(in the rows, 128 means zero)
Named turns come first, each shown by rows before and after it. Which turns, in which order, take the first row of each pair that follows to the second? Write the first one first, as in the answered first pair.
Q:
[133  92 107 108 155 133 150 118 151 115 118]  ->  [135 107 105 119 156 134 147 134 131 105  90]
[136 133 126 176 165 124 125 120 116 116  81]  ->  [ 94 153 154 137 154 113 111 164 100 111 113]
[105  95 157 101 120 125 135  77 175 169 212]  ->  [172  97 110 183 145 140 150  42 163 153 113]
[111  99 108  87  97 139 129 141 122 129 161]  ->  [142  85  86 115 106 146 141 107 135 131 140]
Z:
[114 122  96 103 104 150 120 181  78  66 107]  ->  [152  92  66 131 111 162 137 130 103  72  92]
[112 129 144 135 136 126 124 149 116  87  97]  ->  [120 118 132 137 133 134 129 141 119  84  94]
[126 105 115  94 107 135 140 125 138 131 180]  ->  [138  99 113 106 113 136 143 110 148 139 176]
[143 133 113 149 115 142 145 123 126 128 112]  ->  [143 143 125 156 122 134 142 119 132 138 110]
D:
[134 127 104 115 107 137 129 151 105 102 117]  ->  [121 156 133 123 119 120 117 163 102 115 112]
[123 121 109 142 113 158 151 159 125  99  50]  ->  [ 92 167 173 139 133 123 127 169 134 134  71]
[116 163 115 114 142 119 123 129 147 153 157]  ->  [130 135  88 107 130 136 135 121 146 140 157]
Now pairs of rows:
Each pair is two turns apart.
[155  72 109 138 147 125 169  81 167 131 143]  ->  [107 150 139 129 146 109 142 191  86  90  92] -> Q, Q
[ 96 189 138 122 143 135 120 200  89 120 115]  ->  [ 94 124 107  72 110 160 137 177 115 117 184] -> Z, Q
[124 118 135 117 114 122 132 148 136 127 157]  ->  [137 105 122 125 114 129 139 133 143 126 152] -> Z, Z
[146 139  75 175 144 109 155 111 135 123  88]  ->  [ 77 172 141 118 136  81 130 160 129 141 155] -> Q, D
[138 149 135 143 124 105 104  67 139 150 142]  ->  [132 154 144 138 126 103 101  75 138 151 146] -> Z, Q
[131 114 101 119 108 121 127 131 127  99 111]  ->  [137 111 100 124 111 120 131 118 134 106 113] -> Q, Z
[116 133 132 119 108 130 114 164 106 120 122]  ->  [128 101 123 109 102 137 125 129 134 133 153] -> Q, Z
[149  96  92 123 107 147 153 118 142 105 117]  ->  [114 126 113 102 102 137 138 168 112  94 120] -> Q, Q
[105 155 188 136 146  90 106 151 164 174 141]  ->  [151  75 116 131 123 129 138  93 193 160 156] -> Q, D
[ 99 160 135 118 130 116 113 188  90 101 106]  ->  [116  85  92  84 101 145 138 146 120  96 159] -> Q, D
[119 133 132 120 120 117 125 135 127 126 131]  ->  [135 124 121 133 124 120 132 116 137 129 125] -> Q, Q
[134  79  81 101  89 150 158 107 152 129 147]  ->  [122 132  86 122  96 145 145 170  93  98  82] -> Q, Q
[173 123 136 144 143 164  96 127 140 101 111]  ->  [158 132 140 130 136 163  92 153 122  89 113] -> Q, Z
[126 112 129 133 151 134 124  85 114 131 105]  ->  [ 99 133 157 118 152 120 111 105 108 138 122] -> Q, D
[118  57 105  70  95 154 147 121 137 108 195]  ->  [185  81  73 168 134 157 156  87 127 102  81] -> Z, Q
[139  86  95 108 113 161 137 132 128 108 114]  ->  [154 126 122 157 146 139 128 120 130 129  71] -> Z, D
[133 152 155 157 178 144 127 123 158 159 153]  ->  [118 116 132 112 148 163 137 134 155 141 193] -> Z, D
[156 122 118 142 134 142 154 124 108 128 106]  ->  [142 126 119 128 128 141 150 144  95 120 108] -> Q, Z
[160 137  99 120 150 119 133 123 104 115  58]  ->  [135 168 160 113 167  87 115 112 132 160  97] -> Z, D
[157 120 102 121 122 148 143  99 127 150 110]  ->  [125 163 137 115 127 130 125 147  99 148 103] -> D, Q
[119 161 161 140 140 114 113 144 118 134 108]  ->  [130 125 156 131 136 120 124  99 157 155 147] -> Q, Q
[153 129 112 154 151 117 131  80 140 127 106]  ->  [139 137 136 147 155 105 124  78 150 143 129] -> D, D
[125 126 105 127  99 136 119 166  93 111 110]  ->  [132  91 104 111  93 141 130 122 132 132 158] -> Q, Q
[144 115  82 133 138 121 159 124 126 110 110]  ->  [139 123  85 134 140 118 156 138 117 106 103] -> Q, Z
[152  73  73 133 131 162 150  78 147 120 135]  ->  [123 147 166 154 169 108 118  79 167 177 147] -> Z, Z
[171 172 141 176 160 128 103  97 118 116 111]  ->  [124 153 169 107 137 122  95 113 134 129 199] -> Q, D
[109 141 156 125 117 122 116 133 126 150 137]  ->  [137 129 137 152 125 130 125 104 138 154 115] -> Q, Q
[136 153 152 143 124 109 135  91 124 168 130]  ->  [118 170 157 131 119 108 127 130  97 152 121] -> Q, Z
[136 179 150 164 148 111 103 135 101 150  80]  ->  [ 95 151 143  88 107 126 103 182  84 123 140] -> Q, Z
[131 168 127 168 142 128 116 143  91 126  81]  ->  [ 91 124 139  88 109 134 117 141 119 139 187] -> Q, D
[137 114 101 124 118 146 127 130 122 103 125]  ->  [143 141 123 153 140 130 119 118 127 120 102] -> Z, D
[170 159 126 206 155 125 132  92 137 137  56]  ->  [ 70 168 196  93 122 104 106 158 134 149 181] -> Q, Q
[126 148  88 160 143 152 113  99 104 143  58]  ->  [ 90 136 138 116 141 130 103  74 155 190 151] -> D, D
[124  83  85 104 104 160 128 162 106  83 119]  ->  [ 82 114 145  78 111 131 108 177 117 111 162] -> D, Q
[167  89  86 158 122 148 146 112 141 110  77]  ->  [141 155 166 176 156 101 119 115 156 158  87] -> Z, Z
[114 160 155 122 149 126 128 100 155 140 141]  ->  [142 126  97 128 133 156 146  96 142 106 112] -> D, D
[151 128 140 148 136 120 132  98 169 144 135]  ->  [152 150 124 163 137 125 131 135 128 113  87] -> D, Q
[170 156  90 155 141 112 126 145  95  96  68]  ->  [101 150 140  72 116  96 108 177 110 115 173] -> Q, D
[131 166 142 157 141 116 118 155 103 115  87]  ->  [102 128 131  93 108 128 123 174 104 101 149] -> Q, Z
[118 119 102 113 100 138 115 179  88  92 101]  ->  [134  70  85  99  92 148 128 129 131 110 145] -> Q, Z
[108 152 164 136 135 105 123 125 143 172 145]  ->  [101 104 123  92 102 132 135 139 131 140 173] -> Z, D
[153 157 151 145 151 127 131  71 165 172 162]  ->  [141 111 119  97 116 152 142  83 158 146 200] -> Z, D
[130 130 127 132 110 128 125 119 136 140 129]  ->  [127 141 128 135 109 127 123 129 126 135 118] -> Q, Q
[ 75 117 125  76 113 134 103 165 105 105 135]  ->  [126  86  72 113 116 158 124 126 112  93  94] -> Q, D
[150 180 168 193 176 106 105 102 181 175 112]  ->  [177 161 128 209 171 124 119  93 169 154  82] -> D, Q
[135 154 143 178 155 117 129 128 117 160 108]  ->  [107 153 135 142 133 126 126 177  84 131 117] -> Z, Z
[107 138 151 120 123 116 120 133 137 132 157]  ->  [143 106 103 137 117 138 138 110 138 114 130] -> D, Q
[176 126  96 153 129 128 155 111 123 125  89]  ->  [123 179 166 128 138  94 126 155 115 144 118] -> D, Q
[104 101 119  75  92 131 125 131 113 107 202]  ->  [167  84  66 141 109 150 144  84 119  97 129] -> Z, Q
[182  72  53 150 120 155 159  99 134 105  94]  ->  [151 159 167 186 176  89 122  87 167 182 105] -> Z, Z
[ 98 149 186 114 143 106 122 112 162 182 188]  ->  [165  94  59 149 118 170 160 116 111  98  87] -> D, D
[123 111 139 120 134 123 140 102 164 161 170]  ->  [147 122  89 151 131 144 148 139 109 109  88] -> D, Q
[144 133 143  98 115  91 122 105 112 144 136]  ->  [146 138 146 106 119  89 123 103 112 145 127] -> Q, Z
[113 120 164  99 106 102 120 130 159 137 189]  ->  [167  88  81 137  98 142 144 122 130  89 113] -> D, Q
[136 172 167 132 140 131 119 130 111 146 144]  ->  [125 158 161 110 127 137 121 138 111 138 165] -> Q, Z
[134 135 123 141 137 132 129 116 135 123 122]  ->  [118 144 140 130 133 127 121 125 133 127 137] -> Q, D
[ 92 154 137 122 121 115 133 159 101 126 146]  ->  [126 102  89 126 109 141 155 119 120 117 150] -> Q, D
[172 159 120 161 145 130 146 119 134 149  88]  ->  [145 180 156 145 148 113 133 133 139 167 115] -> D, Q
[123 117 145  85  85 105 130 100 153 140 207]  ->  [179 156 104 178 115 115 140 113 103 103  65] -> Q, Q
[ 55 147 157  87 128 147  92 168 107 151 130]  ->  [135  90 103 147 146 168 124  60 163 171 104] -> Q, Q
[176 124 101 186 153 125 136  88 144 131  76]  ->  [128 162 114 152 135 122 121 178  81  92  64] -> Q, Z
[155 126  84 149 112 152 140 130  94  79  77]  ->  [140 184 163 179 153 105 115 110 123 136  85] -> Z, D
[117 162 110 119 153 165 165 144 167 169 123]  ->  [123 156  98 121 150 172 169 144 162 161 117] -> D, D
[ 74  69 139  40 108 156 115 200 102 101 229]  ->  [150  77  55 134 125 186 136 198  49  45  76] -> Z, D
[122 146 162 168 103 125  86 115 117 125  84]  ->  [121  92 144 128  80 140  98  84 152 132 148] -> D, D
[116 133  63 103 141 120 131 167  97 122 106]  ->  [112 133  67  97 141 119 131 169  98 120 112] -> Z, Q
[129 104 103 124 113 167 129 107 119  98 106]  ->  [131 132 146 153 142 141 118  79 146 140 104] -> Z, Z
[163 121  97 155 136 147 119 116 115 118  82]  ->  [119 167 147 139 140 121  97 160  97 126  97] -> Z, Q
[112 152 180 131 100  64 120 112 138 156 166]  ->  [115 156 181 135 102  63 121 111 140 158 161] -> Q, Z
[107 125  96  82  98 134 130 195  91  81 130]  ->  [ 86 150 139  76 111 111 117 197 104 108 154] -> D, D
[157 112 109 134 126 139 148 108 128 118 120]  ->  [153 133 138 148 143 123 138  99 138 135 118] -> Z, D
[152 145 148 163 143 120 136  88 150 151  95]  ->  [113 173 158 136 128 118 123 159 101 122  89] -> Q, Z
[118 162 143  82  96 126 136 188  90  99 127]  ->  [141  99 121  69  87 140 155 115 148 126 183] -> Q, Z
[130 112  91 108 116 145 151 159  89  91 122]  ->  [144 158 122 159 152 120 141 141  97 117  81] -> Z, D
[190 124 120 142 155 120 150  86 155 129  83]  ->  [136 180 185 120 161  89 122 143 133 142 101] -> Z, Z
[117 110 158  66 129 154 125 131 124 117 215]  ->  [150  81 127  84 130 168 141  93 142 117 202] -> Z, Z
[134 158 103 113 132 134 100 147 122 155 108]  ->  [135 143 110 107 134 133 103 123 146 173 135] -> D, Q
[115 125  91 120 117 129 121 186  78  72 103]  ->  [ 87 112 149  83 121 102 111 142 146 136 202] -> D, Q
[144 145 132 166 145 122 121 114 131 150 127]  ->  [121 160 137 143 134 123 113 159 102 131 128] -> Q, Z
[156  81  96 124 108 150 139  50 192 130 168]  ->  [124 170 100 144 112 142 115 178  82  67  59] -> D, Q
[136 155 163 117 139 100 121 112 138 179 112]  ->  [170 127 118 135 134 121 137  91 137 163  84] -> D, Q
[117 103 140 106 100 110 113 142  95 103 155]  ->  [149  94 112 140 106 121 125 122  93  93 113] -> Q, D
[127 105 118 128 125 132 142 112 124 126 139]  ->  [121 125 123 131 127 130 136 138 102 114 121] -> Q, Q
[117 146 108 124 115 138 155 142 108 136 109]  ->  [108 141 113 109 109 135 155 143 112 139 127] -> Q, D
[112 121 180 121 165 131 141 102 175 139 152]  ->  [112 149 191 142 177 123 134 119 157 135 117] -> Q, Z
[142  98 140 115 113 114 139  99 166 167 168]  ->  [167 133 110 168 126 122 139 132 111 131  68] -> D, D
[135 145 112 117 136 129 135 153  82 101 108]  ->  [118 133 149  95 141 111 129 122 127 143 174] -> D, Q
[146 140 111 108 130 144 108 171 109 106  97]  ->  [148 102 112  85 123 148 114 127 155 134 157] -> Q, Q
[156  95 127 149 165 136 134  81 138 163 110]  ->  [151 116 144 156 174 124 125  88 134 170 102] -> D, D
[162 108 116 141  94 122 164 114 148 128 133]  ->  [141 162 155 155 112 100 144 149 128 133 108] -> Q, D
[ 80 139 145 101 123 131 132 154 111 123 145]  ->  [119  94  96 113 115 156 154 116 124 110 131] -> Z, Z
[137  85  91 114 107 146 136 100 140 127 152]  ->  [159 120 104 167 137 134 132  89 136 138  96] -> Q, Z
[147 114 146 138 145 128 135  85 162 144 133]  ->  [142  97 135 116 131 136 138  90 160 135 150] -> Z, D
[168 158 129 203 160 115 128 123 123 132  43]  ->  [138  95 158 126 137 111 132  70 198 180 187] -> D, D
[135  94  72 100  95 152 148 142 110 100 112]  ->  [ 93 178 168 112 131  98 112 167 114 147 120] -> D, D
[ 89 112 181 103 115  82 120 112 184 135 208]  ->  [175  89 104 191 136 112 149  57 178 110 101] -> Q, D
[ 67 132 154  56  87 139 119 202  95 108 185]  ->  [129  49  88  71  79 172 154 117 142 112 195] -> D, Q
[131  81 120 136 124 113 149  87 114 126 117]  ->  [116 124 160 151 141  87 134 102 107 139 103] -> D, D
[144 138  98  91 102 176 121 117 146 141 173]  ->  [148 197 114 135 127 162 108 153 108 130 102] -> D, D
[143 122  85 149  97 154 117 155  79 108 135]  ->  [170 128 102 191 124 140 119 102 119 144 125] -> Z, Z
[129 141 110 102 122 140 128 175  58  83  68]  ->  [105 137 125  73 113 136 122 187  62  89 105] -> D, Z
[137 121 106 141 131 157 157 108 103 101 110]  ->  [ 98 126 131  99 119 148 147 135  99 105 154] -> Q, Q
[ 91 110 149 113 123 115 157 119 144 139 134]  ->  [109 112 121 135 123 128 163 130 119 114  86] -> D, D
[ 90 134 122  92 113 144 122 217  63  80 120]  ->  [108  91  87  80  98 165 140 193  77  73 134] -> D, Z
